Each row is where one point has got to under a steady rotation. How many steps took it there?
The counts run from 0 to 798.
[112 131 108  66 165 123 132 112 157 151 169  91  90 110 105 131 170 124
 120 177 110 119 118 117 115 120 111 131 107 127 115 134  81 133 142 126
 167 132 104 161 151 193 109] | 537
[ 96 126 105  76  97 103 100 168 129 111 170  81 164 146  96 107 102 111
 144 155 101 121 131 128 122 170 109 130  88 103 141 142  84 139 133 174
 109 144 145 178 119 156 136] | 281
[114 105 143  71 132 135 113 124 122 225 161  80 121 125 112  85 106 162
 115 167  96 119 132 101 110 132  86 123 116 116 112 128  98 144 152 127
 135 142 118 136 116 126 141] | 103
[143 124 122  84 148 126  80  94 135 144 136  60 132 134 107  85 139 102
  88 123 126 137 146 108 103  97 110 112 122 109 136 111 128 145 134 127
 129  89 166  99 105 189 125] | 17
[135 118 134 159 101 130  98 144 153 140 146  78 130 138 105  84 164 132
 123 163 103 157 173  91  91  76 147 109 105  97 131 103 175 139 114 127
 136 100 130 150 113 124 175] | 494
[118 173 139  55 162 162  93 114 129 156 156 122  97 167 106 131 135 101
 135 164  78 122 132 149 148 127 137 102 110 138 110 134 128 170 120 168
 139 131 132 171 140 148  94] | 112
[ 81 132 146  84 147 185 141 137 160 193 169 120 153 137 118 129 126 105
 127 155 112 134 149 103 122 136 130  91 132  90  65  96 102 164  93 124
 119 154  96 144 119 115 126] | 551
[139 110 106 113 126 180 136 125 141 136 138 140 116 122 100 104  91 113
  99 173 100 116 132 127 135 158  86 117  66 139 120 119 125 201 146 132
 148 139 132 170 160 123 137] | 157
[137 123 104 103 162 125 106 108 121 166 152 105 135 128 127 106 116 140
 114 156 153 182 154 131 156  84 100 101 130 136 157 109 130 212 165 172
 139 147 158 145 124 131 145] | 388
[124 100 126 130 100 135  78 128 155 138 140  77 163 163 120 111 117  99
  92 148 134 142 174  89 107 141 109 117  97 106 149 116 134 180 130 159
  87 131 149  93 113 103 146] | 674
[142 145 118 104 111 137  97 169 129  97 175  89 160 158 120 135 196 118
 147 166 123 130 143 106 124 113 123 122 131 121  86 109 115 139  67 167
 166 153 153 153 124 147 133] | 718
[110 101 160 125 110 135  99 107 145 144 151  84 136 154 129 122 111  80
  82 138 129 153 159  78 101 161 100 120 104 110 126 121 117 185 140 136
  90 134 125  81 111 119 124] | 675
[153 158 103 150 133 116  95 126 154 104 140 124 142 165 112 138 169  86
 166 169 144 131 155 140 139  88 100  93 114 101  91 111 137 173 130 169
 119 156 116 148 131 120 162] | 393
[ 99 122 141 151 136 128 107 155 172 119 182  75 171 115  95 135 192 123
 113 166  97 117 133 120 139 139 117 106  95 124 103 144 138 143 147 134
 138  89 129 127 164 120  87] | 52
[ 86 145 156 111 104 134 114 171 135 151 192 120 165 123 110 109  95 132
 144 153 129 123 137 128 118  97  79 121  87 127  71 145 145 168 146 148
 139 160 126 164 142 100 125] | 554
[141 112 110 118 119 158  93 133 139 181 121 112 167 152 128 109 126 114
 121 177 116 123 150 136 140 133  55  81  90  95 149 111 140 197 156 151
 123 133 118 113 111 111 156] | 149
[120 109 149 125 135 181  81 127 142 177 120 110 133 157 129 112 113  89
 109 174 114 117 146 125 123 143  92  87  64  92 132 113 133 183 158 146
 113 135 106 112 117  99 141] | 150
[147 175 109 117  90  90  70 136 141 119 179 109 171 139  80  78 132 129
 137 152 137 116 132 111  91 104 110 118 148 115  80 115 133 150 100 151
 141 106 163 103 142 127 168] | 22
[161 156 142 132 115 119  79 148 122  79 134 119 136 146  96 106 123  92
 139 148 158 139 145 136 138  74 118 100  79 106  88 124 123 163 131 162
 134 152 154 160 129 153 162] | 640
[100  93 134 102 164 149 120 136 138 136 171  54 180 121 117 124 152 124
 112 168  95 132 134 120 170 166 110  98  89 121 134 149 102 150 137 130
 113  89 134 138 134 147  88] | 729
[143 140 128  71 165 150  90  96 142 138 147 103 112 155 101 113 110  97
 114 151 145 133 152 119 171 131 138  96  96 140 126 141 102 196 131 155
  89 122 155 158 143 129 113] | 636
[ 83 127 158 123 151 144 123 107 156 159 168  93 118 104 129 137 152 110
 106 164 124 156 180  86 103  64 140 124  95 132 103 102 167 142 116 129
 149  97 117 135 140 122 122] | 742
[102 121 142 106  97 109 118 137 132 127 139  97 122 144 129 139 118  85
 142 144 125 135 178 118  99  62  96 118  72 133 124 139 179 172 128 184
 137 135  99 174 132 129 157] | 315
[124 128 106 101 105  90  96 152 117 114 159 107  93 127 103 103 161 149
 134 182 105 144 136 139  95 110  74 149  89 130 148 164 152 157 147 146
 161 118 142 147 127 176 121] | 89
[170 124 134 138 145 190  92 117 123 136 129 106 169 147 120 116 137  95
 108 172 133 124 162 114 155 133  83  86  91 107 120  92 131 203 135 132
 136 112 150 112 113 133 142] | 396
[102 138 105  75  77 146 120 159 155 136 149 121  92 163 110  96 109 102
 127 147  86 165 144 108  80 115 135 140 141 131 143 116 140 174  91 172
 141 149 132 166 111 136 154] | 513
[122 149 146  84 140 100 117 124 102 144 143  92 108 171 141 121 132  99
 169 142  93 140 141 135 122  78 129  93 147 113  76 120 129 170 106 168
 147 165 105 177 124 155 155] | 114
[157 112 138 115 131  51  92 116 135 133 151  69 135 150  93  92 153 118
 141 123 110 125 155 120  75 104 127 123 139 106  96 107 136 152 144 128
  86 148 125 126 110 146 137] | 447
[116 109 148 132 116  85  97 133 124 132 133 129 119 162 103 100  95  87
 140 144 104 127 133 142  75 135  80 121 118 100  81 120 149 199 157 136
  97 179 115 115 101 125 130] | 600
[175 111 111 123 113  92 112 149 144  92 140  87 113 145 119 105 150 132
 111 150 145 159 148 102 109  71 110 136 147 119  86 109 104 169 114 137
 139 188 155 149 148 176 140] | 440
[149 132 110 145 140  92 102 117 133 117 115 105 168 148 126 136 136  74
 146 166 145 135 157 121 134  87  91  99  92  89 105  77 121 180 133 166
 129 162 130 138 125 126 184] | 394
[105 132 145 128 150 140  99 105 144 175 171 128  92 107 122 127 132 111
 121 179 161 159 164 121  90  82 100 118  79 124 132 113 160 172 167 161
 144 144  87 117 106 121 139] | 143
[ 56 107  83 124 124  97 124 150 167 131 157 111  98 142 124 105 133 133
 142 184  86 177 136 142 134 122 129 115 142 116 133 151 161 193 127 132
 104 130 130 157 151 118 122] | 333
[152 110 137  96 150 149 110 109 105 166 129 111 136 139 125 140 143 109
 112 168 123  87 149 112  80  99  92 130  83 108  58  85 111 148  99 142
 168 162 130 140 150 138 135] | 795
[138 153 135  54  92 136  85 124 104 129 170  79 112 149 118  89 107 107
 128 136 145 143 165  97 128 114  93 116 129 136 145 166 121 166 103 163
 139 107 132 145 112 168 153] | 714
[129 146 136  78 166 147 101  95 169 119 159 106  92 151 102 126 125  63
 128 137 146 134 147 119 157 127 151  89 103 122 113 124  93 183 128 158
  94 152 115 155 123 153 121] | 637
[160 124 131  86 162 134 106 100 140 111 149 100 124 120  96 122 150 106
  87 163 127 134 163 103  86 137 103 166 104 120 118  90 102 164 140 118
 127 142 163 117 114 166  89] | 443
[ 97  94 154 110 146 156 112 141 108 162 168  74 108 132 112 107 153 142
 102 166  78 116 104 118 122 185 132 116 102 115  94 151 100 142 123 125
 157 135 136 146 130 167  94] | 530
[154 132 103  86 114 120  68 141 162 105 129  92 112 161  67  97 177 106
 128 144  74 133 137 145  98 115 125 116 141 111 165 123 144 150 132 144
 114 118 141 139  99 171 124] | 692
[151 119 114 106 130  81 101 135 152 114 167 111 175 121  82  90  97 120
 144 150 146 123 160 125 126 133  86 110  91 107 107 144 121 174 142 112
  60 133 148 153 137 118 140] | 202
[140  95 105 142  91 119  75 137 148 141 132  68 177 176 124 107 160 108
 109 141 124 140 163 111 124 116 103 110 138 110 158 113 138 186 131 171
 104 138 148 102 126 105 151] | 673
[105 123 112 107 166  89 119 130 145 154 168  70 143 130 112 134 201 123
 150 159 108 147 157 113  97  88 165 119 130 110 122  86 129 116 106 153
 125 136 115 163 110 148 144] | 293
[ 82 139 138  70 105 124  83 128 166 139 169  86 145 122 106 117 106 106
 100 140 130 116 121 117 103 112  96 148  76 126 118 152 113 131 147 174
 155 130 148 132 166 150 103] | 708
